Rows are one point carried round by a steady rotation, each followed by how many steps it has turned.
The counts run from 0 to 394.
[-18 -20 -17 -10  17  -6  16 -16  16  -5 -12  -8 -23 -17 -21  -1   6 -27
 -16  11 -34   5  32  10  20 -30 -12   4 -11  12 -19  19 -29   8 -21  -3
  13  13  14   2 -27  32 -34  -5  49 -11   0   1]	326
[-10  18  -8   7  22  -8  -6 -30  13  17 -18  21  -9 -29 -18 -23  -2  10
 -27   0 -21  21   4  11  20 -38   1  -2  -9   8 -20  17  -5 -22 -29 -30
  14  -1   6   4 -22  13 -34  -2  56 -18   3  -2]	331
[-10 -23  16 -16  13   5   9 -23  42   3 -11  -2 -15 -25   5   7 -10 -22
  -8 -28 -33   6   9 -19  26 -39 -22   4  -4 -14  -9 -31 -14  21  -9 -22
   9  -8  18 -15   1   7 -20 -30  42  23  10 -11]	130
[-17 -20 -15 -17  37   8 -12 -31  15   5  -7  13 -12 -29  17  -9   3  -1
 -11 -27 -33   9  12   5  19 -29 -25  18  10  -1  14 -20 -17 -12 -12 -19
  28   7  25  -9 -11 -10 -28  -1  40   4   2 -13]	133
[-11 -15 -17 -24  -4   4 -16 -40   5  15 -10 -23 -17 -32  -5   2   3 -28
 -14 -17 -47  -5  -9  -7   5 -13 -15   6  13  19 -37  -2  -9  18  -9 -35
  18 -12  20   0   3  22 -27 -17  48   5  14   7]	234
[ -3 -20   6   3  15  -1  27 -20  34  16  10  15 -10 -25   2   9  -3 -18
  -9 -21 -23   3  31 -24  22 -69 -22  -3  -7  -9 -12 -25 -10  12 -14 -19
   0 -10   9 -17  -5   4  -7 -32  19  -1   5  -7]	54
[ -1  12 -12  -3  21   2  20  -9  23  21 -20  11 -20 -49 -18   1   2  -5
 -32 -19 -20  20  37  -4   9 -50 -21   2  -1 -10 -25 -15   5   2 -24  -9
   7 -10   4 -11 -28   6 -12 -14  31 -25  10   4]	204
[ -1   1 -16 -11  16   1   7 -25  20  25 -11   5 -12 -48  -5   9   2   6
 -39 -30 -22  20  21  -6   1 -35 -22  13  -1  -9 -31 -10   3  -7 -27 -14
  10 -10  13   2 -31  -2  -9 -13  35 -19  12   8]	215
[-13 -19  -8   3   1  -7   0 -42   3   9  12  -4  -2 -23  10  -3  -1 -25
  12  -5 -52  -3   5 -14  21 -47  -9 -14   3  41 -31  -2 -13   7 -14 -32
  17 -14  17  -2  13  20 -25 -21  20 -17  10 -13]	169
[  0  21 -10  -3  26  20 -15  16  10  23 -22   1   1 -38 -19   1   2 -11
  -4   4 -28   6  16 -10  17 -46 -14 -15  19  -2 -17 -29  -9   4 -28 -43
  25 -15   9 -14  -3  21 -28  -1  33 -10  19   1]	201
[-19 -14 -25   0   9  -4 -12 -30  10  41  11  20 -19 -35  -2 -24  22  -9
  -7  -4 -38   0  26  -3  12 -31 -11   3  28  33  -1  -4  -8  -3   2 -29
   6 -17  22 -19  -2  -3 -10 -15  39 -22 -13  -4]	154
[ -1 -13 -19  -1   9 -15  14 -38  10  23   8   6 -20 -33 -12  16  -1   6
 -39 -13 -12   5  20  -3   5 -49 -25  12 -15   6 -30  16 -10  -7 -22 -20
   5   1   7  -2 -34  13 -29 -29  32 -15   6  12]	309
[ -7 -17 -14   3  18   5  -3  -7   9  29  21  21  -9 -39   7  -9  17  -9
   1  -1 -40  -4  41 -15  14 -53 -25   5  21  15   7 -31 -20  -8 -21 -25
  16 -10  20 -18  -1   1  -4 -12  21 -24   1 -12]	60
[ -6  -3  20  -4  10   5  16 -26  47   4 -22   5  -6 -25   1  -7 -14 -15
 -13 -34 -28  17  -1 -18  30 -45 -14  -5 -13 -16 -22 -25   3  17 -14 -24
   8 -12  10 -10  -3   5 -16 -27  45  15  13  -5]	356
[-14  -4 -30 -12   7  -5 -25 -42   1  27  -8   6 -17 -30  -6 -13   6   1
 -27 -17 -36   6  -1   8   3 -17 -15  18  10  19 -20   9  -8 -13 -15 -28
  21  -2  20   3 -16   5 -29  -5  52 -16   3   2]	1
[-21 -11   8   7  17  -5   4 -29  28  -5  -2  16  -4 -12   1 -23   0  -2
  -7  -2 -40  19   6   7  20 -45 -10   3 -27  19 -19   9 -17 -20 -39 -22
  16   9  16  19 -15  16 -26 -16  55 -18  -1 -14]	330
[  3  -7  -1  12   9  -6  12 -34  21  28   8  20  -4 -35   6   8  -5   3
 -19 -33 -20  11  18 -20  15 -66 -27   3  -8   0 -25 -17   4  -3 -21 -28
   8 -20  10 -11 -14  -2  -8 -36  19 -14  13  -1]	291
[ -1 -17 -15  -1   1 -20  17 -37   9  19  -7   2 -23 -24 -16  10  -4 -17
 -23  -2 -19  -1  17  -4  34 -50  -2 -10 -16  15 -22  31 -14  16   0 -21
   3  -1  -2 -20 -15  22 -51 -19  32   3  -1   7]	167
[ -3  12   5  -4   5  -3   9 -26  23   4 -29  -8 -10 -24 -24  -3 -14 -19
 -21 -10 -23  15  -1  -7  23 -35   0 -18 -19   5 -46  10  -1  16 -25 -30
  12 -10   3   0  -9  33 -35 -14  46  -3  15   8]	102
[  7  -5  -8   2  21  -3  -6  -3   9  26  12  15  -5 -25  -7  14  -7   6
 -16  -3  -8  -6  10  -8  29 -54 -28   2   1  -7   1 -10 -29 -12 -15 -50
  11  -3  -3 -29 -13  18 -49 -25  31  16   8  -2]	294
[ -6 -16 -26 -12  39   2   4 -28   3   6  -9   6  -6 -32  16  12  -8 -12
  -8 -24 -32   9  23  -3  32 -54 -28  -2   5   6   2 -20 -13  -9 -10 -16
  30   4  16 -20 -12  -2 -38  -4  10  -1  18 -12]	282
[-20  -9   1   1   6   0   0 -31  18  -2  -7  -6   1 -20   7 -17   2 -23
   7  -6 -55   7   1  -6   9 -33  -9  -8  -5  36 -37  -6 -13  -1 -34 -25
  24   0  26  16   3  28 -12 -15  42 -23  14  -9]	329
[-13   4 -15   2  31  10   2 -20  11   4  -7   8   1 -33  10  -6  -1  -4
  -1 -17 -42  19  22  -2  13 -52 -19  -2   8  13 -17 -27  -5 -16 -36 -15
  28  -1  20   7 -13   6 -12   2  22 -34  18 -19]	198
[-23  -6 -15  -9  28   2  10 -36  17  -3 -33  -1  -6 -34   2 -17  -6 -16
 -10 -30 -42  23  18   4  18 -28  -9   1   0   9 -16 -16   1  -2 -22   5
  27  -1  27   4 -12  -3 -17   6  39 -22   9 -11]	347
[ -3  11  -2  -7  14   6 -20  -9  28  38 -13  15 -16 -36 -17  -6   4  -6
 -19 -15 -20   3   2 -15  21 -30  -8  -2  16  -6  -5 -25  -5  13   0 -50
  13 -17   7 -30   2   2 -24 -20  52  15   5   0]	135
[ -1 -21  -8  -7  16   8  13  -3  19  15   2  -3 -10 -32   4  10   7 -31
   4 -12 -39  -6  30 -18  25 -52 -26 -10  18   2  -6 -34 -21  25  -6 -25
  18 -12  11 -30   5  12 -18 -22  15   4  13  -6]	53
[-10  -4   1 -13  30   4  12 -26  24 -14 -33  -5 -10 -20  -9   4 -16 -15
 -17 -18 -29  20   4   6  32 -36 -12  -2 -21 -12 -16   4 -17   4 -20 -16
  20   7  16   0 -15  20 -47  -5  45  13  13  -6]	112
[-10  -2 -18  -9   2 -11  -8 -53   8  16 -23  -7 -23 -28 -10  -3  -8  -6
 -27 -18 -29   8  -8   4  17 -20  -1   1  -6  16 -27  27   0   7   0 -30
  13  -7   5  -6 -13  12 -49 -17  51   3   3   7]	244
[ -1  11  -8   4  37  -2  -4 -22  17  21 -23  25 -11 -31 -11  -8 -10   1
 -24 -19  -9  11   7   3  46 -51  -3  -9   2  -5   8  -4  -3  -5   1 -30
  13  -4   1 -28 -14   0 -47  -4  32   8   3 -11]	40
[-18 -12  -6   6  40   0   3 -36  18   3  -6  27  -4 -21  12 -17  -4  -8
  -3 -19 -28  12  15   2  40 -57 -12   0 -10   6  16 -11  -8 -18  -7 -12
  22   2  14 -11  -7  -9 -36  -4  28  -2  -1 -24]	39
[ 10  -8 -23  -7  14  -9   9  -9  15  39  -3  10 -21 -42 -19  19   6  -3
 -34 -12  -8   2  36  -7  21 -52 -22   1   9  -9  -8   2 -12   8  -5 -25
   5 -10  -4 -29 -29  10 -32 -22  26  -3   7  13]	62
